Each path below is one point turned by a fixed rotation once a step. After each direction that follows a path, write how fast that rotation turns it, in deg/step (0 if it stays still).
Each turn is a multiple of 5 degrees from 10 to 175, or 0.
Rotation 1:
[ 23   6  38  15 -20 -41   1 -53   7  -5  -6  22]
[-35 -25 -13 -34 -15 -26  22 -23  -6  49   8  -1]
[ 34  16  32   5 -41 -26  15   6  42  24  23  14]
[-27 -34  16  -3  26 -47  38   8   9  19   2 -13]
[-11 -17  27   5 -31  18   6  42  30  20  26  35]
[  1 -13  31  44  46   1  34   1  18   7  32 -25]
[-34 -31  18  33  -2  23  -4   7 -12  11  -7  59]
[  1  -6  27  19   4  37   5 -44   1   9  55 -15]
[  4  12   1  42   1 -11  21 -36 -31  23 -17  49]
[-23 -25  29 -19 -38   2  -3 -57  -3   6  16 -12]
[ 30  26 -10  -9 -20 -17  54 -26  -3  43  12  27]
[-19 -22  39   0 -32 -47  15 -23  30   2 -24  -8]
[  1 -28  -2 -43   2  -9  39  18  13  39  29  21]
[-22  15 -21  15 -13   2  -1   8   7  18 -16  10]
160
[  1   3   9 -18 -18 -15  24  21   6   2 -10 -14]
40
Rotation 2:
[-13 -64   6  -7  44   3  10   9  -9 -21  30  -6]
[  8   3  22 -22  31 -35  -9 -16  47  29 -18 -37]
[ 41 -34  34  17 -24  31   8  -6  -2  18  34 -22]
[  1   1   4   0  21 -36  -6 -57 -49   0   7 -32]
[ 16  36  34 -19  -6  23 -12  -3  21 -48  16 -32]
[ 32   2 -18 -63  -6   1  14  -1 -42  21  17  -3]
[ 18  -3 -38   1  36  33 -24 -40  14 -35   6  -2]
[ -6  15  20 -34  38  30 -31  32 -12  30 -12 -20]
[ 10  25 -12   7  -1  41  16 -46  15  47   9   8]
[-26  -7  15  19  43  23   1   1 -40  -9  48  10]
[ -7  62  16 -20  35 -34  16 -11  33  17  11   1]
[ 52 -11   5   3   4  22  31  27  13   2  43  21]
[ 26  -8 -21  14  57 -42   2 -11 -30  10 -16   2]
[ 11  15  13 -16 -22   8   9  15  17  20  -2  -4]
120
[ 25   4  14  17  -6 -30  -3   1  -3  -3  15  -6]
40
[ 21 -20 -18 -10  14  -7 -13  15  18   5  -6   5]
65
Rotation 3:
[ 13   5  42   5  28  30 -21 -49 -18 -12  -8  -4]
[ 30   2  49  -9  23  31 -30 -30 -17  15   9  28]
[ 23  24  22 -36  29  34 -16 -37 -25 -10   4  32]
[-10   0  42 -25  39  15 -19 -59  -5   2  -2  20]
[ 33  -1  32 -31  30   0 -14 -48   4  20  12  30]
[ 37  11  12 -33  35   3  -3 -57  -7 -15  -2   9]
[ 24  -3  40   1  39   4 -17 -64   1  -6  -4  -7]
[ 58  -1  33  -4  29  19 -20 -40 -10   7   3  11]
[ 35  14  25 -11  34  36 -14 -47 -31 -24  -6   7]
[  3   2  54  -1  28  28 -31 -44 -20   0   2  11]
[ 30  11  36 -28  21  30 -27 -33 -19  12  10  38]
[  4  14  18 -42  35  20 -10 -55 -15 -15   0  26]
[  5   0  47 -24  37   1 -19 -60   7  12   5  17]
[29 -5  0 -3 -7 -5 -6 16  3 26 12 17]
125
Rotation 4:
[-31  32  18  14  -6   7 -64 -18   1 -10  10  31]
[-33  43  15   6  17  -9 -54 -25 -13  -1  -4 -30]
[-42   9  25  29  27 -20  -8 -15  -7  12  -1 -57]
[-54 -14  30  27  26 -13  26   5  -3  32  28 -11]
[-44   1   5   1  33 -15  10  41  -3  40  27  27]
[-22  19  -3  -6  17 -17 -22  70  23  23 -11  14]
[-16  23  24  -1 -16 -29 -15  31  59   5 -34  -3]
[-19   3  32 -31 -21 -43  -6 -17  60   7   4   1]
[-17 -26  -5 -40   2 -33 -16 -21  36   6  46 -19]
[-13 -47 -19  -7  14   0 -35  14  32  -4  47 -32]
[  8 -30  28  29  15  27 -35  28  34 -16  35  -8]
[ 12   7  62  -1  30  17 -30  17  13 -23  23  18]
[ -3  26  48 -40  47  -3 -17   4  -2 -37   1 -16]
[ -9   3 -14 -14  -5 -12  22  12  16  -4 -20  18]
40
[ 15 -11   3 -14  11  17   6  -3   6 -36   4   2]
20
Rotation 5:
[-19 -26  50   9 -15  -2  -1 -17 -31 -23  20 -55]
[  4 -34  19  -5  20  32  16  68  -8  -9  14 -25]
[ 13   2 -25 -57 -12  27   4  18 -22  51  18 -16]
[-47  27 -31  14  28  24  24 -15 -24  47  -8  -2]
[  7 -14   4  22  56 -43 -13 -24  -5  49 -10 -10]
[ 36   5   8  42  -6 -35  41  -7  33  19  41 -12]
[ 27  66  30   1   3  -5 -24  15  -2 -11  49  -7]
[-56   0  21 -13 -23 -17 -18   2 -27 -16  54 -11]
[-21 -39 -16 -13  52  17   1  33 -12 -22  39  19]
[ 34 -34 -42 -38   5  26   6 -39 -19   7  28  -1]
[  6  16 -16  39  20  52  23 -45 -29   5  -6 -30]
[ 23 -16  31  23  24 -17 -15  -3 -25  18 -22 -66]
[  7  -8  17  11 -16 -21  53  50  10  23  16 -42]
[-21  -8  -6   9 -27  -1  27 -10   5   0  10  -5]
155
[ 11  -5  19  25 -16  15 -18   5  12   9   8 -10]
65
[ 33   3 -14 -12 -10   7  16  10  14   2  12   7]
100
Rotation 6:
[ 26  71   9  19  25   6   4  22  23  -8 -25  -5]
[ 80 -19  -5  20  32 -13 -10   5   8  26 -10 -10]
[  5  20 -56   3  34  -3  13 -30 -22  54  -5  13]
[ 20  -3  15  -9  26   6  40 -10 -71  -7  24   3]
[-25  40  31  15  40  47  16  30 -10  13  20  -6]
[ 46   0  21 -42  31  34 -13  19  31  -6  26 -26]
[ 25  19 -27 -11  17  43  15 -19  35  13 -46  15]
[ 69  22   5  18 -16 -10  33 -39 -24   6  -6  -7]
[ -1   2   9  58  23  29   6 -14 -23  54  14   8]
[  9   0  13 -34  19  19 -19 -21 -28  29  64  -9]
[-19  -2  15 -39  14  76  15   2 -10   0 -15  23]
[ 35  57  35 -19 -29  30  17   8  19 -18   5 -11]
[ 46 -19   7  48 -14  41  -1   8  38  27 -11  15]
[ -8  -2  -4 -13 -10  15  22  29  10  -6  16  -7]
60
Rotation 7:
[ 35  19 -39  12  -8 -61  14  -3  27 -20 -11  -2]
[ 38  -8  -2  19 -32 -51   4 -13  42 -40  13  13]
[ 37  10   1   0 -26 -58  -4 -26  44   7 -24 -22]
[ 40   3 -26  -1 -19 -37  41 -41  35 -28  -4  -9]
[ 30  -4 -37   6 -25 -59   7   9  49  -9 -17  10]
[ 44  21   4  18 -15 -60  -2 -17  28 -31   7  -3]
[ 32 -17  -2  -2 -42 -43  11 -32  53  -6 -18  -7]
[ 40  20 -41   3  -8 -52  25 -23  32 -10 -22 -15]
[ 33 -11 -17  14 -31 -48  14  -6  44 -38   7  20]
[ 40  13   6   6 -26 -64 -14  -6  39  -4 -16 -10]
[ 41  -2  -6   2 -26 -37  26 -50  39 -22  -6 -16]
[ 26  -3 -43  -3 -26 -52  18  -4  49  -2 -28   2]
[ 42  20 -19  15  -9 -58   7  -6  29 -38   8   4]
[ 22  14 -13  -9 -12  -6 -13 -18  18  -4  -7  18]
0
[-12 -19   0  -4 -18  -1  -9  18  19  21 -15   8]
155
Rotation 8:
[  1  -1 -28 -49  21  27  25  -2 -31 -32   2 -32]
[-23 -48 -41  -6  33   6  38 -16   4 -31 -11 -23]
[-18 -20 -17  51  38  -3  33 -38  -7  17 -13 -10]
[  3  21  -8  35  20  -9  15 -13 -63  32  -2 -33]
[ 19  -2 -13 -29  -7 -21  35  23 -58  11 -18 -42]
[ 23 -20  -5 -40   2  -2  68  -7   0 -17 -32 -15]
[  2 -10   8 -10  53  38  48 -40   0 -20 -26  -4]
[-19  -7 -26  24  56  41  -6 -19 -36  -9 -12 -31]
[ -7 -16 -66  13   2  -5   6  -2 -38  21 -11 -45]
[  9  -9 -29   3 -15 -37  69 -21 -30  16  10 -21]
[  8   0  37  -7  29 -18  65 -13 -39  -7  -6 -10]
[  8  -9  23 -12  46  20  17  18 -34  -8 -58 -26]
[ 18  -5 -42 -14  18  37  15 -12  -4  18 -56 -33]
[  5  10  -1  21   8  14 -22   1  -4  24 -21  -5]
80
[-16  -7 -28   7  11  17 -12 -15  10 -12  14   0]
60
[ -3 -26 -18  -5  -9 -10  -6  21  11   0 -21  -9]
100
Rotation 9:
[ 27 -10   7  50   7 -33 -17 -12   7  34 -50  24]
[ 32 -35  18  62 -13 -19  14 -19 -10  31 -13  21]
[ -2 -15  23  59  20 -22   3  -5 -23  52 -30   1]
[ 32 -10  -3  54  15 -33 -19  -8  -9  25 -52  24]
[ 29 -40   9  59  -8 -23  17 -17 -26  20 -18  23]
[ -1 -20  15  57  29 -22   7  -5 -35  40 -32   4]
[ 30 -20  -6  46  22 -34 -12 -12 -15  16 -54  23]
[ 29 -45   0  57   7 -16  20 -22 -30   9 -22  18]
[ -8 -25   8  54  38 -16  13 -16 -38  25 -37  -1]
[ 22 -18 -14  41  34 -26  -9 -22 -23   4 -58  18]
[ 25 -49  -2  49  15 -11  22 -37 -29  -2 -25  14]
[ -8 -26  10  44  44 -10  19 -26 -33  20 -40 -12]
[ 22 -18 -13  29  39 -23  -2 -36 -13  -3 -58  13]
[ 14 -14   6   2 -13 -10   5  -1  -8   8 -29 -25]
0
[-13  22  -4  -7  21  -7 -20   8   5   8 -23  -5]
120
Rotation 10:
[ 17 -33  21  21   5   0 -33 -41  21 -39  39 -20]
[ 22 -46  25  34  -5  -2 -30 -31  27 -35  22 -12]
[  5 -61  28  34 -17   1 -24 -24  29 -19   4  -7]
[-15 -68  21  38 -23   3 -22  -9  30  -2   4  -1]
[-35 -67  14  34 -17  14 -16   3  28  10  17  -1]
[-50 -47  11  28  -5  21 -15  -5  30  19  37  -2]
[-48 -39   3  21  10  28 -18  -6  26  11  58 -10]
[-36 -26   6  15  20  24 -18 -26  25  -4  63 -14]
[-16 -27   7  11  26  19 -23 -38  22 -20  61 -23]
[  5 -27   9  15  18  13 -32 -44  24 -29  40 -23]
[ 14 -42  17  19   5   5 -37 -50  24 -32  24 -21]
[  9 -57  16  29 -12   1 -41 -36  22 -24   7 -12]
[ -5 -65  19  31 -23  -2 -42 -20  30 -15   4  -1]
[ 24   6   0   0  -8 -25 -28 -10   1 -11  -2   5]
35
[-24  -2 -12  -5 -10  -9 -21  11   2  25  -2  13]
40
Rotation 11:
[ 32  24 -21 -21 -46  23  -5  -4  44 -14 -13  36]
[ 39   1 -37  -4 -40  21   3   3  41 -12  -5  39]
[ 48 -20 -39   3 -23  18  -2  12  35 -30   2  35]
[ 46 -22 -29   8  -3  14 -19  15  30 -51   4  26]
[ 38  -4 -12  -1   6  22 -32  10  24 -61   2  26]
[ 34  15   9  -7  -3  39 -49   6  22 -52  -1  25]
[ 28  28   9 -16 -31  38 -42  13  18 -29 -10  38]
[ 35  16   5 -15 -47  27 -23  26  21 -14 -12  42]
[ 42   5  -6 -17 -47   8 -12  43  25 -14 -12  32]
[ 45   1 -18 -17 -38 -11  -1  35  34 -34 -12  17]
[ 42   8 -32 -18 -21  -5   0  18  47 -49 -13   9]
[ 40  19 -30 -15 -12   9 -12 -11  50 -54  -8   9]
[ 34  22 -26 -11 -15  30 -20 -22  44 -39  -4  27]
[ 11 -14   5  -5 -15 -13 -10 -22  -6 -16 -21  16]
0
[  1   8 -25  -6  -7 -13  24 -18  21   4  -4  -8]
35
Rotation 12:
[-30  -5  44  31 -38   9 -36 -40 -26 -12 -28  -2]
[ -4 -13  48  35 -39  -8 -25 -28 -34 -16 -39 -15]
[ 23   1  49  13 -40 -14 -15 -24 -52 -26 -27 -12]
[ 14  14  45  -7 -41  -6 -24 -15 -54 -42  -8   4]
[-19  18  57  -7 -39  -2 -40  -6 -30 -36   1   2]
[-34   4  69   5 -35 -14 -37  -6 -15 -17  -2 -16]
[ -7  -2  71   2 -29 -34 -23  -8 -24  -3 -11 -39]
[ 19   4  59 -19 -23 -38 -18 -15 -41  -3   0 -40]
[  9  21  45 -43 -21 -27 -30 -19 -46  -7  17 -27]
[-21  27  44 -35 -25  -9 -49 -26 -34   0  21 -19]
[-38  11  44 -18 -19 -10 -45 -35 -15  20   9 -31]
[-21   1  37  -4 -20 -19 -29 -46 -25  36   0 -44]
[  5   2  24 -14 -18 -15 -25 -58 -47  29  -9 -42]
[ -2   2  10   4  -6  -5  23 -30  11 -14  20   2]
0
[  5  -6   4  24 -12  10   4   6  -4 -26 -18  20]
20
Rotation 13:
[-18 -36 -12 -20  28  24 -20   1 -45  19  15 -32]
[ 43 -40 -30   7 -13   3   7  12 -26  18  30   8]
[-44 -29 -39 -19   3   1  22  17 -26  29  24  -6]
[ 16 -69 -34   6   2 -11  25  -6   1 -14  12  -9]
[-41 -25  -8   3 -21 -23  40  32  -3   6  29   5]
[-25 -55   8  15   3   1  27 -24   8 -21   7 -40]
[  4 -27  45  22 -15 -19  19  30  -3 -12  48  -3]
[-30 -22  39   9  -8  27  20 -15 -32   9  12 -41]
[ 27 -42  35  17  11  -1 -16   2 -18  11  49  -4]
[-12 -23  18 -17 -15  25   7  20 -59  32  10 -12]
[ 13 -54 -21   5   7  18 -28 -25 -17  31  36  -4]
[ -5 -44 -22 -22  -7 -14   2  48 -43  15  10   9]
[-17 -43 -52   6 -25  15  16 -20  -3  17  16 -19]
[-22  20  -4   1 -25  12  13  -5  -6  21   3   0]
145
[-13   1   7  13 -22 -11  -6   8  17 -22   0 -22]
40
Rotation 14:
[ 24 -19   6 -24  56 -14  20  -8 -25  28 -45 -31]
[-44   0  43 -22  59  -5  -3 -15   1   9 -33   1]
[-14   8  47 -52  14  -2  -4  -3 -29  13   5 -51]
[ -4  10   9 -25  37  53  28 -17 -15  33 -21 -43]
[ -3   4  15 -11  51   5 -12  -5 -64  17 -42  -4]
[  5 -18  33 -39  52 -29  18  -8   3  20 -34 -30]
[-51  13  48 -32  39  22  -3 -13  -1  14 -14 -18]
[  4  10  24 -42  13  22   5  -6 -55  21   0 -56]
[ 10   1  -2  -6  57  34  23 -20 -19  33 -45 -21]
[-17  -6  35 -20  54 -19 -14 -10 -41   6 -40  -2]
[-11  -8  48 -50  34 -11  16  -7  14  24 -10 -43]
[-43  24  31 -24  25  51   1 -16 -26  21 -13 -28]
[ 24  -1   5 -30  30   8  10  -6 -65  25 -25 -40]
[-29  11   4  14   5  17 -16  -5  -7  -7  -6  21]
145
[-11  12   8 -10 -21  23   3   1   2   2  23 -19]
85
Rotation 15:
[ 32 -18  10  -3   3  -1  -8 -24  27 -35  60 -24]
[ 14 -45 -23 -34 -17  -5 -41 -14  27 -19  11  -8]
[ 37 -35   4   0  18  18 -41  -4  32  32 -12 -16]
[ 40  -2  25  19  16  26 -19 -17  33  -6  45 -20]
[ 13 -29  -2 -21 -20  -5 -28 -14  31 -50  35 -18]
[ 22 -55 -11 -26  10  -9 -36 -15  34  14 -10 -19]
[ 52 -13   3   8  18  37 -29 -16  26  29  23 -15]
[ 25 -14  17  12 -17  17 -29  -1  34 -37  42 -17]
[ 10 -53   8 -24   1 -26 -29 -22  34 -26   7 -26]
[ 42 -31 -16 -27  18  15 -29 -28  25  35  13 -13]
[ 41  -1   8  12 -14  37 -40   9  34  -5  33  -7]
[ 15 -37  24  12   1 -11 -30 -11  39 -43  18 -20]
[ 18 -41 -14 -36  22 -11 -21 -38  23   4  15 -27]
[-13  -2  -3  -3 -31   6 -18  22   6 -15  -8   4]
115
[  0   9   7  32  11  21 -17  -6  -4  -9 -10   7]
95
Rotation 16:
[-39   2  14 -42   4 -38 -39 -25  -4 -48 -37   2]
[ 26 -44  -7 -39 -37 -13 -28   9  43 -42  -7  -2]
[ 39   5   2 -47 -18  30 -24  35  15  30 -53 -15]
[-27  36  34 -38  15 -10 -41 -11   7  -5 -66   9]
[ -8 -35  26 -34 -10 -26 -45  -7  30 -59  -4  -4]
[ 44 -37 -19 -57 -29   9 -24  31   9 -11 -27 -25]
[  9  33   6 -40 -11   9 -24   5  15  23 -77  17]
[-18  10  61 -19  11  -5 -55 -10  31 -38 -22  10]
[  3 -43   4 -47 -12  -5 -33  21   2 -52  -9 -41]
[ 25  -4 -36 -60 -28 -12  -9  14  11  10 -61  15]
[ 13  31  40 -25 -10  10 -43  -9  47   6 -42  28]
[-16 -14  49 -34   9  14 -57  12   3 -41 -14 -39]
[ -5 -37 -34 -57 -13 -27 -17  20  -8 -34 -47 -10]
[-21   5  28  14  23  11  -3   9  -1  -1 -13  -1]
95
[-15  11 -20  -7   1  -6   9  -2 -25   7 -26  -6]
115
Rotation 17:
[  5  15 -18  25 -17 -26  36 -34  33  42 -12 -14]
[ 19   1 -39 -17  13  44  18  44  39 -14 -17  11]
[ 49  38  22  -2   3 -31  -5 -16  22   6  28  40]
[-12   4 -59  10   7 -21  42 -23  27  27 -14 -17]
[ 25  18  -6 -27  -3  38  -7  30  55 -23 -16  14]
[ 42  31  10  20  -3 -26  26 -17  14  30  27  31]
[ -9   0 -68 -13  31 -12  18   1  28   7 -14 -18]
[ 25  38  17 -25 -29  21  -9   3  52 -20 -21  24]
[ 34   5 -18  28   6  -9  60  -9   4  42  30  12]
[  5   9 -50 -26  41  -9 -19  16  44  -9 -18  -4]
[ 14  45  16  -5 -50  -3  16 -23  27  -2 -12  37]
[ 26  -9 -29  11  21  18  53   8  23  31  25 -18]
[ 23  21 -19 -13  28 -15 -38  18  42 -10 -28  29]
[  4  -6  15   5 -21  31  15   8  12   3  -6 -14]
110
[-14  12 -10   4 -10  15 -12  14   0 -21  -7  27]
130
